In the rows, zero is written as 128.
Named turns come first, each shown by rows before and after it. Which turns, in which order, take the first row of each pair that follows to the second? Write the first one first, as in the answered first pair.
talut (before -> after):
[123 119 114 101 115 165 154 126 135 164 179] -> [121 115 111  93 118 168 150 122 136 167 181]
[ 98 161 103 119 117 150  94 148 124 107 131] -> [ 76 136 117 138 127 146  90 143 136 109 142]
[157  95 107 145 162 117 176 118  77 149 171] -> [165 108  88 131 155 123 174 127  66 145 173]
pimu (before -> after):
[110  97  98 146 116 121 109 177 133 104 129] -> [111 109 114 136 107 118 113 177 141 101 119]
[106 124 130 129 135 145 123 119 149 142 141] -> [136 146 141 129 123 141 115 122 151 125 114]
[153 142 130 134 110 105  93 156 115  63  79] -> [106  74  89 146 156 120  85 131  91 112 143]
Lora (before -> after):
[108 131 125 127 154 152 108 119 128 149 130] -> [114 119 118 131 157 143 111 128 109 136 137]
[ 82 109 106 110 115 134  87 147 126  86 133] -> [ 82 119 118 108 118 140  84 145 138  88 126]
[ 72 135 142 141 129 137  90 123 180  97 112] -> [ 74 116 135 148 156 145  84  97 161 114 133]
[157 160 151 125 126 120 157 143 174 120 128] -> [156 151 149 132 144 137 151 116 181 142 139]
gareb (before -> after):
[117  98 144 157 186 172 102  46 156 159 118] -> [153  77 114 144 168 113 182 129  61 136 157]
[115 165 127 111 108 142 143 150 151 145 133] -> [158 166 128 150 131 126 114 116 128 129 107]
[148 126 128 118 126 115 126 148 105 131 114] -> [119 138 133 103 122 139 121 137 137 148 116]
[ 98 147 105 113 113 155  94 125 145 122 120] -> [148 131  98 138 128 128 109 123  94  98 109]
Pairs:
(2 to 3 turns a pair)
[154 166 123 116  91 114 155 143  98 125 120] -> [126 130 101 120 103 113 150 147  78 128 154] : pimu then Lora then pimu
[161 157 150 156 126 140  91 120 151 112  87] -> [151 109 115 158 122 117 100 162  90  85 114] : pimu then Lora then Lora
[188 129 149 187 158 101 123 104 110 122  84] -> [192 115 138 166 144  84 168 153  74 117 116] : gareb then gareb then gareb
[138 179 177 100 131 135 155 131 160 131 109] -> [158 148 147 109 155 126 184 141 101 141 151] : Lora then pimu then gareb
[112 134 205 118  77 116  97 137 200 112  76] -> [ 75  92 186  86  88 125 159 167 171 161 162] : Lora then gareb then gareb
[168 131  78 152 155 138 115  85 129 151 124] -> [182 139  83 119 111 125 158 139 106 125 127] : gareb then pimu then pimu
[146 201 112  65  91 145 182 163 128 143 109] -> [117 131  62  81 128 152 176 158  74 156 168] : pimu then pimu then Lora
[113 133  84  87 104 167  83 139 102  84 121] -> [138 164 107 100 103 156  80 127 120  75  86] : Lora then gareb then Lora
[189 153 158 151 114  99 116 122 117 109  81] -> [185 143 143 139 103  86 151 159  97 103 100] : gareb then gareb then gareb
[195 106 122 172 175 126 159  94 118 137 138] -> [170 139 135 167 160 144 111  75 183 123  92] : Lora then gareb then gareb
[134 118 170 197 151  97 126 110 137 148 110] -> [123 150 173 182 131 111 114 110 161 140  89] : gareb then gareb then pimu
[172 179 111 105 105 141 144 136 100 112 130] -> [143 162 108  92  90 140 144 157 100 110 138] : pimu then Lora then Lora
